A single turn carries every row of the set below to another of its rows. Some are shown first; where does it send the rows asked next?
zomim:  .25  .08  .29  .31  .14  .27  .26 -.30  .10 -.04  .01  .09 -.09  .21  .18 -.07  .04  .14  .20  .14  .24 -.17  .04 -.04  .19
Gez:  .02 -.02  .31  .16 -.03  .17  .28 -.10  .23  .07 -.21 -.24 -.04  .18  .08  .00  .02  .27  .46 -.50 -.06 -.20  .01  .03  .15
gekeb:  .07  .18  .51  .22 -.07  .33  .30 -.14  .03  .06 -.38  .04 -.08  .01  .12  .10  .09  .40  .47 -.14  .09 -.27  .19 -.06  .01
Dume:  .12  .13  .39  .22  .08  .11  .56 -.20  .21  .04 -.08  .21  .14 -.01 -.05  .18 -.09  .29 -.05 -.16 -.07  .07  .06  .05  .06
Penoz:  .14  .16  .44  .16 -.14  .42  .31 -.05  .11  .12 -.22 -.09 -.02  .13  .08  .15  .01  .43  .46 -.17  .12 -.25  .18  .04  .08
mor: -.15  .11  .28  .03  .42  .12  .21  .13  .24 -.13 -.15  .30  .07  .22  .09  .16 -.06  .07  .18 -.07  .09 -.13 -.01  .33  .10
tenup:  .01 -.10  .29 -.05  .04  .17  .11  .08  .26 -.17 -.15  .23  .15  .13  .11  .02  .19  .29  .06 -.21 -.25 -.42  .06  .13  .04
Bizep:  .11  .08  .38  .16 -.13  .36  .27  .00  .05  .13 -.28  .04 -.11  .20  .13  .21  .05  .51  .53 -.18  .06 -.32  .08  .02  .14
fulo:  .26  .14  .38  .07  .03 -.16  .24 -.08 -.01  .20 -.03  .20  .01  .31 -.01 -.21  .18  .29  .12 -.12  .23 -.30 -.03  .08  .25
zatab: -.17  .15  .24  .06  .39  .18  .24  .11  .28 -.05 -.16  .22  .01  .25 -.02  .16 -.14  .06  .12 -.26  .16 -.08  .05  .28  .05
Guziv: -.10  .10  .21  .07  .41  .09  .27  .17  .35 -.10 -.15  .28  .04  .23  .05  .16 -.13  .12  .13 -.16  .07 -.09 -.04  .26  .09
tavo:  .02  .03  .25  .21  .04  .11  .47 -.15  .13  .18 -.14  .32 -.04  .22 -.11  .28 -.15  .38  .04 -.38 -.07 -.02 -.01  .01  .14
rure: -.05  .14  .08 -.20  .06  .12  .41 -.11  .25  .09 -.18  .17  .01  .00  .08  .31  .05  .06  .05 -.20  .29 -.16 -.10  .25  .06
linud: -.07 -.03  .41  .09 -.03  .17  .16 -.14  .03  .01 -.22 -.18 -.05  .17  .15  .00  .17  .21  .59 -.36 -.02 -.29  .04  .14  .15
duz:  .05 -.07  .29 -.03  .03  .19  .15  .06  .33 -.17 -.13  .18  .20  .10  .08  .00  .14  .30  .02 -.24 -.24 -.38  .07  .11  .04
sezog: -.05  .00  .43  .12  .11 -.03  .31 -.16 -.14 -.01 -.21  .53 -.04  .13  .12  .27  .15  .29  .25  .00 -.09 -.17 -.04  .14  .16
gaba:  .18  .12  .47  .17 -.09  .30  .31  .00  .08  .02 -.30  .07 -.03  .05  .21  .12  .12  .47  .53  .01  .03 -.31  .06 -.01  .11
vam: -.07  .08  .05 -.20  .07  .07  .36 -.07  .16  .07 -.22  .27 -.05  .07  .12  .33  .09  .08  .14 -.19  .28 -.22 -.16  .23  .13
dul:  .21  .19  .43  .10  .05 -.17  .25 -.15  .00  .17 -.07  .20  .00  .23 -.01 -.25  .20  .26  .10 -.13  .24 -.29  .01  .05  .18
Dag: -.13 -.02  .35  .01  .06  .16  .10 -.07  .22 -.17 -.29  .27  .08  .06  .04 -.04  .19  .21  .02 -.34 -.20 -.39  .14  .04 -.05
zikov: -.10 -.02  .30  .04  .07  .15  .14 -.04  .27 -.14 -.29  .27  .07  .08  .04 -.03  .15  .25  .01 -.39 -.22 -.36  .12 -.02 -.05
gam:  .17  .03  .26  .26  .10  .31  .17 -.31 -.02  .02  .01  .11 -.16  .37  .16  .00  .06  .14  .26  .04  .29 -.23  .04  .01  .23
lol: -.11  .16  .13 -.16  .11  .07  .40 -.18  .18  .04 -.25  .24 -.02 -.06  .09  .27  .11  .02  .08 -.19  .30 -.17 -.07  .21  .03
Gapeb:  .05 -.07  .24  .12  .03  .02  .39 -.03  .01  .13 -.10  .43 -.04  .32  .05  .36 -.02  .41  .19 -.16 -.11 -.14 -.14  .13  .27
Tar:  .11 -.07  .29  .17 -.01  .06  .29  .00  .26  .00 -.22 -.14  .00  .14  .21 -.01  .09  .33  .54 -.30 -.18 -.26 -.12  .01  .22
Sefe: -.18  .16  .29  .09  .43  .11  .25  .05  .26 -.13 -.24  .30  .03  .15  .03  .11 -.08  .04  .12 -.15  .11 -.08  .07  .25  .01
Bigus: -.07  .12  .12 -.19  .10  .03  .40 -.09  .18  .01 -.24  .28  .00 -.06  .15  .29  .14  .06  .15 -.09  .24 -.21 -.15  .23  .08
Gigo:  .21  .19  .42  .08  .02 -.12  .25 -.14  .01  .23 -.04  .14  .02  .26 -.06 -.24  .15  .24  .07 -.19  .28 -.26  .06  .07  .16
Runod: -.10 -.09  .26 -.04 -.01  .24  .06  .00  .19 -.06 -.17  .20  .07  .26 -.01  .06  .13  .28  .05 -.43 -.16 -.41  .12  .14  .04
Zuvez:  .18  .11  .25  .37  .13  .27  .28 -.36  .13  .03 -.06  .10 -.18  .22  .10 -.08 -.03  .14  .13 -.06  .29 -.14  .06 -.13  .15
nimup:  .24  .03  .16  .34  .08  .29  .25 -.25  .15  .08  .00  .08 -.18  .37  .09  .00 -.07  .22  .18 -.07  .27 -.17 -.01 -.08  .24
mugep:  .09  .00  .44  .10  .01  .14  .26 -.09  .16 -.07 -.16 -.24  .11  .04  .23 -.05  .17  .21  .52 -.19 -.10 -.23  .02  .14  .15
buzer:  .26  .01  .18  .36  .13  .20  .27 -.22  .14  .01 -.04  .21 -.19  .31  .20 -.03  .01  .24  .23  .05  .20 -.21 -.10 -.12  .26
kesa:  .02  .07  .41  .22  .04  .12  .31 -.19  .22 -.05 -.29 -.21  .01 -.04  .14 -.12  .10  .20  .44 -.36 -.09 -.17  .06 -.04  .05
bini: -.05 -.02  .38  .20  .03  .02  .25 -.14  .10 -.02 -.37 -.02 -.10  .07  .22 -.06  .17  .24  .56 -.35 -.13 -.28 -.04 -.04  .13
Fifi: -.01  .13  .06 -.15  .10  .03  .46 -.08  .31  .05 -.23  .24  .01 -.05  .12  .27  .05  .10  .07 -.16  .23 -.16 -.18  .16  .08
Dipep: -.23  .09  .24  .04  .40  .12  .17  .12  .20 -.06 -.20  .32 -.04  .30  .03  .20 -.08  .07  .19 -.22  .13 -.14  .02  .29  .08
Fes:  .25  .17  .38  .14  .03 -.19  .29 -.11  .07  .21 -.08  .21 -.01  .25 -.03 -.24  .14  .30  .07 -.19  .22 -.26 -.03  .00  .19
lurev:  .10  .13  .41  .27 -.09  .29  .35 -.09  .13  .13 -.40  .09 -.14  .08  .10  .10  .02  .49  .47 -.23  .06 -.27  .10 -.16  .04
Bovus:  .12  .05  .23  .34  .14  .20  .19 -.33  .00  .02 -.14  .23 -.26  .31  .16 -.03  .06  .16  .26  .00  .27 -.23 -.01 -.13  .21
vev:  .24  .14  .43  .21 -.08  .31  .41  .00  .22  .06 -.26 -.01  .00  .03  .16  .11  .02  .50  .44 -.06  .01 -.23  .07 -.07  .09
bom:  .20  .15  .37  .11  .02 -.17  .24 -.10  .00  .25 -.07  .21 -.04  .33 -.06 -.21  .14  .31  .10 -.23  .26 -.29 -.01  .03  .21
silaz:  .10  .11  .48  .05  .05  .22  .40 -.19  .04  .02  .06  .13  .20  .06 -.02  .24  .00  .21  .06 -.04  .01 -.02  .16  .31  .10
Danim: -.12  .11  .53  .05  .05  .17  .27 -.31 -.20  .03 -.10  .31  .03  .12 -.01  .25  .12  .17  .17 -.09  .05 -.11  .17  .27  .09
tal:  .29  .17  .38  .09  .02 -.13  .27 -.08  .07  .21 -.01  .14  .04  .28 -.05 -.23  .13  .28  .08 -.15  .25 -.24  .01  .08  .20
fimul: -.09 -.05  .29 -.07 -.01  .27  .07 -.02  .21 -.08 -.16  .13  .12  .21 -.02  .05  .13  .25  .01 -.42 -.15 -.40  .16  .15  .01
Gome: -.10  .12  .05 -.14  .10  .02  .41 -.11  .22  .08 -.29  .30 -.07  .00  .08  .29  .06  .09  .11 -.26  .26 -.18 -.16  .13  .06
Veten: -.19  .12  .22  .12  .44  .06  .26  .10  .29 -.10 -.27  .37 -.05  .21  .05  .15 -.10  .09  .15 -.20  .09 -.11 -.03  .18  .06

bini -> linud
nimup -> buzer
Now find these:
Penoz -> vev
Guziv -> Veten
Gapeb -> sezog
fulo -> dul
rure -> Fifi
fimul -> duz

A single turn carries every row of the set below to another of its rows. Some are shown first; where does it send the rows asked next?
rak: -.10 -.10 -.18 -.07  .15  .14 -.10 -.20 -.02  .05 -.13 -.11 -.01  .06  .23  .02 -.20 -.18  .09
Kigu: -.20  .16 -.07 -.12  .04  .08 -.32 -.08  .09 -.03 -.06  .20 -.24 -.14  .05  .15 -.01 -.03  .27
vibu:  .05 -.12 -.18 -.14 -.21 -.10 -.02  .22  .30 -.13  .11 -.03 -.04  .06 -.26 -.20  .02 -.08 -.06
kavav:  .15  .16  .00 -.20  .11  .05 -.13  .00 -.26  .05 -.11 -.11 -.02 -.10  .01 -.08  .09 -.07  .22
Dozap:  .04  .17  .05 -.26  .14  .06 -.21  .08 -.26 -.14  .01 -.13 -.05 -.21  .02 -.07  .08 -.04  .03
lazud: -.16 -.02  .11 -.15 -.31 -.02 -.08  .07  .41 -.25  .08 -.08  .11  .06 -.11 -.17 -.07 -.01  .07
Nolof:  .07  .15  .02 -.26  .03 -.07 -.16  .16 -.29  .05 -.04  .05 -.15 -.12  .02 -.17  .04 -.07  .21
Taka: -.01 -.06 -.08 -.19  .22  .12 -.12 -.15 -.05 -.16 -.04 -.26 -.04 -.09  .25  .04 -.16 -.14  .02
piri: -.02 -.07  .02 -.14  .06  .04 -.06 -.11 -.10 -.02 -.09 -.19  .02  .05  .33 -.09 -.26 -.16  .21
Biz: -.13 -.04  .05 -.10 -.34 -.03 -.07  .11  .42 -.24  .12 -.02  .05  .04 -.13 -.11 -.05 -.01  .09
dolub: -.01  .19  .01 -.10  .06  .04 -.19  .10 -.29  .07 -.08 -.02  .07 -.07 -.03 -.14  .10 -.10  .11
kanap: -.10  .12 -.07 -.24  .15  .05 -.33 -.08  .08 -.21  .01  .02 -.29 -.24  .10  .18 -.03 -.02  .15
peti: -.10  .07 -.09 -.14  .10 -.13 -.36 -.02  .17 -.07 -.06  .08 -.27 -.09  .16  .12 -.12 -.09  .33
vol: -.04 -.15 -.08 -.33 -.38  .10  .16  .02  .24 -.15  .10  .07 -.09  .04 -.08 -.12 -.16 -.04 -.04
zivu:  .03 -.01 -.08 -.15  .15  .13 -.09 -.24 -.01  .00 -.14 -.19 -.05  .00  .24  .09 -.16 -.11  .25
kanuz:  .03 -.14 -.22 -.19 -.13 -.12 -.07  .17  .35 -.14  .07 -.03 -.06  .07 -.25 -.23  .00 -.10 -.05
Guri: -.12  .00  .06 -.17 -.39 -.07 -.11  .09  .39 -.26  .09 -.02  .12  .02 -.11 -.08 -.08 -.04  .05
roton:  .07 -.12 -.22 -.21 -.23 -.14 -.04  .19  .27 -.14  .07 -.01  .00  .06 -.24 -.16 -.03 -.12 -.11
Kelu: -.06 -.14 -.05 -.33 -.32  .14  .16  .02  .24 -.13  .10  .06 -.14  .05 -.13 -.23 -.11  .01  .00
sife: -.01  .19 -.04 -.17  .11  .01 -.31 -.10  .08 -.05 -.11  .04 -.21 -.15  .05  .16  .04 -.02  .36
geb: -.05 -.17 -.07 -.22 -.35  .12  .18  .05  .27 -.13  .13  .02 -.11  .07 -.10 -.18 -.13 -.02 -.01

kanuz -> lazud
vol -> roton
Taka -> Dozap
Now find these:
sife -> zivu
piri -> Nolof
Biz -> geb
dolub -> Kigu

